Here are some points, each followed by its number:
[-16  -9 -39  58 -73 -17  23  46 -38 -37 -12 -37  58  -9  14 -54] 0
[ 24   1   3  -8  13  31  34  53 -14  32   8   7 -28   0  27 -40] 1
[ 41  13  29 -49  61  41  43  53   2  80  34  24 -82  11  24 -18] 2
[ 38  -5  28 -17  26  39  36  62 -19  62  34  21 -63  16  35 -51] 3
[ -4   6 -13  14  -2  -5 -29 -30   7 -35 -11   2  25   5 -11  16] 4
[-22 -27   6 -17 -14 -11  -5 -25  21 -27 -23   4  13  -5 -20   6] 5
[-27 -16  11 -19  -1 -24 -35 -63  30 -28 -22  13  19  -5 -30  43] 6
[ 22  22  10   1  26   9   2  18 -17  28  42   7 -41  37  15 -10] 7
[ 32  60  51 -70 121   8 -30 -67  44  65  55  43 -83  52 -10  78] 8
[ 11  -9 -15  -6  -4  24  45  59  -8  10 -18  -6  -2 -17  14 -41] 9
[ 21  21  -5  -5  19  21  24  37  -8  24  14   2 -22  15  18 -22] 10
[ -5  15   2   5   3 -16  -9 -14  -4   5  16  -2   3  11  -4  10] 11
[-15 -32  -3 -34  -2   4  15 -17  34  -3 -56  -2  18 -56 -19  30] 12
[ -6  48  13  18  18 -33 -60 -66  -4 -10  60   7 -15  63 -11  39] 13
[  4 -26 -15  -7 -23  28  46  56  -1  -4 -45  -7  19 -45  14 -36] 14
[ 11   7  49 -58  78  13 -49 -84  52  33   4  43 -49   3 -21  90] 15
[-11  -8  -8   5 -20 -12   4  -3   0  -9 -10 -12  16 -12  -7   6] 16
[-24 -22 -17  17 -39 -18   1  -6   2 -34 -29 -15  44 -20 -11  -4] 17
[-30 -32 -20  15 -50 -23  -6 -18   5 -46 -44 -18  57 -37 -19   6] 18
[  8 -10 -20  -3 -13  21  43  55 -12   4 -19  -6   5 -19  13 -42] 19
[ 11  46 -20  59 -14 -16 -25   4 -36 -22  49 -15  11  54  15 -16] 20
[ 20  36  31 -23  65   5 -32 -41  13  24  44  33 -48  50  -2  33] 21
[ 11  12  29 -54  74  20 -31 -60  50  22  -8  37 -35   0 -19  67] 22
[-18 -13 -45  69 -88 -24  24  53 -48 -35  -8 -47  68 -22  12 -54] 23
[ 47  16  25 -20  41  43  48  81 -27  74  51  19 -79  32  42 -59] 24
[-10  25 -21  51 -27 -23 -50 -43  -9 -52   9 -12  41  24  -8  23] 25
[ 10 -18  14 -70  49  32  21 -12  39  27 -48  22 -23 -45 -12  33] 26
[  9 -16  14 -65  47  36  26  -1  45  30 -44  21 -26 -39  -5  27] 27
[-40 -66 -19   7 -59 -13  -1  -8   9 -61 -71  -7  64 -51 -22 -14] 28
[-33  16 -13  86 -55 -58 -95 -75 -28 -85  32 -12  54  51 -17  19] 29
[-13   8  41 -47  66 -13 -59 -96  45  -6  12  39 -28  33 -34  67] 30
[  3 -26 -26  -4 -24  26  46  53  -4  -4 -45 -11  23 -39  15 -39] 31
[  5  44 -20  67 -30 -26 -31  -1 -42 -27  53 -20  12  50  13 -10] 32
[-31 -35 -21  15 -49 -20  -9 -22   9 -47 -49 -15  56 -38 -21   8] 33
[ 12   8   7 -23  21  12  35  30  -2  38   7   1 -24  -5  10 -10] 34
[ 31  11  45 -95  91  40  53  18  34  92  11  32 -88  -7   2  22] 35
[ 32  15  45 -97 105  39  20 -14  51  80   5  35 -86  -9  -8  53] 36
[-23 -13  16 -24   6 -20 -30 -63  34 -23 -18  16  13  -5 -31  41] 37
[-12 -24  -1 -21 -10  -2  14  -2  18  -3 -31  -4  11 -33 -13   7] 38
[ -3  -4 -16  26 -31   1   7  24 -15 -16  -7 -14  16  -8   8 -17] 39
[ -5 -40 -19  -4 -44  14  71  74 -10   8 -41 -23  18 -52  12 -54] 40
[ 13  -6  25 -71  62  33  20 -13  47  39 -26  25 -40 -23  -9  34] 41
[ -9 -16  -2   4  -3   0  -2  -1  -1 -16 -12   1  11  -6  -3  -8] 42
[-37 -26 -40  78 -89 -37 -28  -8 -33 -86 -20 -29  83   4  -6 -34] 43
[ 24  23  14 -21  29  14  40  50 -16  50  42   2 -54  30  23 -33] 44
[-16  -2 -15  20 -25 -18  -9 -13  -2 -29 -12 -14  34  -3  -4   2] 45
[ 18  17  21 -37  55  19  -2 -10  19  32  10  23 -33  14  -3  18] 46
[  4 -26 -24  -4 -24  27  45  54  -1  -8 -47 -10  20 -44  10 -34] 47
[ -8   7  36 -49  59  -9 -53 -87  44  -5   8  40 -26  28 -31  63] 48
[ 24 -11  37 -79  75  46  12  -7  42  54 -21  44 -56 -24   0  30] 49
[ -1   8 -30  38 -35  -5  22  34 -23 -15  -4 -30  30  -3  17 -33] 50
[-19  25  -4  23   2 -35 -68 -84  17 -46   2   2  38  19 -25  62] 51
[-16 -23 -33  30 -59 -10  26  33 -13 -32 -35 -29  49 -28   3 -33] 52
[-24 -13  14 -22   5 -21 -32 -63  33 -23 -16  15  14  -3 -29  43] 53
[ -4 -31  14 -29   6  12   8  -4  23  12 -30   8  -6 -33  -6  17] 54
[-17 -20  17 -18   9 -12 -35 -62  29 -16 -23  10   6 -20 -27  51] 55
[-44 -48 -19  18 -51 -31 -36 -62  21 -68 -64 -13  71 -49 -35  38] 56
[-16 -14 -11  18 -23 -11 -23 -20   2 -41 -18  -3  31  -4  -9   4] 57
[ -7  32 -20  52 -19 -22 -51 -44 -12 -49  17 -11  35  31  -5  23] 58
[-19 -24   5 -21   0  -5  -6 -33  22 -19 -32   6  16 -20 -24  18] 59
[  0  40  -4  33   3 -26 -31 -25 -15 -10  40  -7   9  43   2  11] 60
[  3  50 -10  41   5 -17 -44 -33 -17 -24  43  -4   5  56   2  15] 61
[-17  -5   5 -10  12 -14 -34 -54  24 -25 -12  10  12   6 -21  35] 62
[ 14 -12  26 -61  44  24  30  14  28  49  -6  18 -47 -19  -3  11] 63
[ 17  10  10 -26  34  19   6  -1  18  22  -4  11 -24  -8   1  19] 64
[ -46  -31  -47  126 -126  -51  -67  -27  -51 -124  -15  -36  114   13
    0  -35] 65
[ -47  -31  -50  127 -127  -54  -69  -28  -50 -127  -20  -36  118    7
   -2  -35] 66
New points follow, each followed by the numbers of its two nearest points above, nearest first.
[ -5  43  13  13  29 -34 -61 -81  14 -21  40  11   1  58 -11  59] 13 51
[ -6 -17  -3   1  -9   3   6  12  -3 -10 -12   1   6  -6  -2  -9] 42 16
[ 42  58  30 -43  86  21  24  18   6  85  62  12 -82  40  17  18] 2 44
[ 24  13   9 -37  42  24  45  36   8  50   7   4 -39  -6  13  -6] 34 63
[ 28  -9  27 -69  55  43  70  68   9  74   7  19 -73  -8  11 -35] 2 3
[-17 -35  -5 -16 -22  -6  20   7   9   0 -39  -2  30 -44 -11  -6] 38 12
[-29  18 -12  86 -54 -60 -94 -74 -31 -81  37 -13  54  56 -15  19] 29 25
[ 12   6   2 -17  14   7  37  33   0  36   6  -3 -20  -3  10 -17] 34 10
[ 14  21  15 -26  50  14 -11 -17   9  19  11  23 -29  22  -2  21] 46 64
[-15  -1 -15  24 -27 -22  -8  -9  -6 -31  -9 -16  35   0  -6  -1] 45 57
[  66   35   51 -122  127   70   82   57   38  127   35   42 -127    3
   26   11] 35 2
[ -7 -19 -10   0  -7   1   4   8   1 -10 -11   3  10  -8  -1 -11] 42 16
[ -8  -4 -26  34 -52 -13  32  48 -33  -1   3 -34  22 -18   9 -34] 50 39
[ 27   4   9  -9  19  35  37  51 -12  35  12  10 -30   2  27 -35] 1 10
[-23 -20 -20  23 -43 -20   1   0  -5 -36 -26 -16  38 -19 -10 -13] 17 45
[ 40  10  26 -44  52  41  49  58  -2  80  30  18 -79  10  27 -25] 2 3
[ 11  -3  23 -71  63  30  18 -18  48  38 -23  26 -39 -21 -14  36] 41 27
[-35 -20 -36  71 -91 -43 -25  -9 -32 -64 -15 -39  70 -14  -9 -13] 43 0
[-27  -6   1  71 -43 -46 -96 -86 -10 -78  10   0  56  31 -17  35] 29 25
[ -8  -4 -21  35 -57 -12  32  52 -35  -3   0 -37  22 -19  11 -36] 50 39
[ 37  -7  27 -14  26  38  33  65 -21  60  33  20 -59  14  34 -52] 3 24
[  34    9   47 -102   97   39   50   16   40   97   10   33  -90  -11
    1   21] 35 36
[-13  -9 -11   5 -22 -14   1  -2   2 -11 -11 -10  16 -16  -7   5] 16 42
[-19 -27   0 -19 -14  -8  11  -5  16  -3 -29   0  26 -39 -17   4] 38 59
[ 27   3   2 -10  17  34  37  50 -10  35  11   8 -27   3  28 -39] 1 10
[ -7 -37 -19   7 -51   6  54  70 -22   6 -24 -28  10 -43  10 -50] 40 31
[-41 -47 -14   9 -46 -23 -31 -54  30 -60 -68  -9  64 -57 -34  38] 56 33
[ 23  30  10   6  27   7  -2  19 -17  26  46   7 -37  38  15 -14] 7 10
[-39 -21 -40  77 -89 -38 -32 -10 -31 -88 -22 -30  84   1  -7 -33] 43 65
[-36 -19 -34  75 -78 -37 -61 -47 -13 -90 -27 -21  88  -7 -15  10] 43 65
[ 24  29  12  -8  30  14   9  23 -10  34  40   8 -43  33  23 -15] 7 10
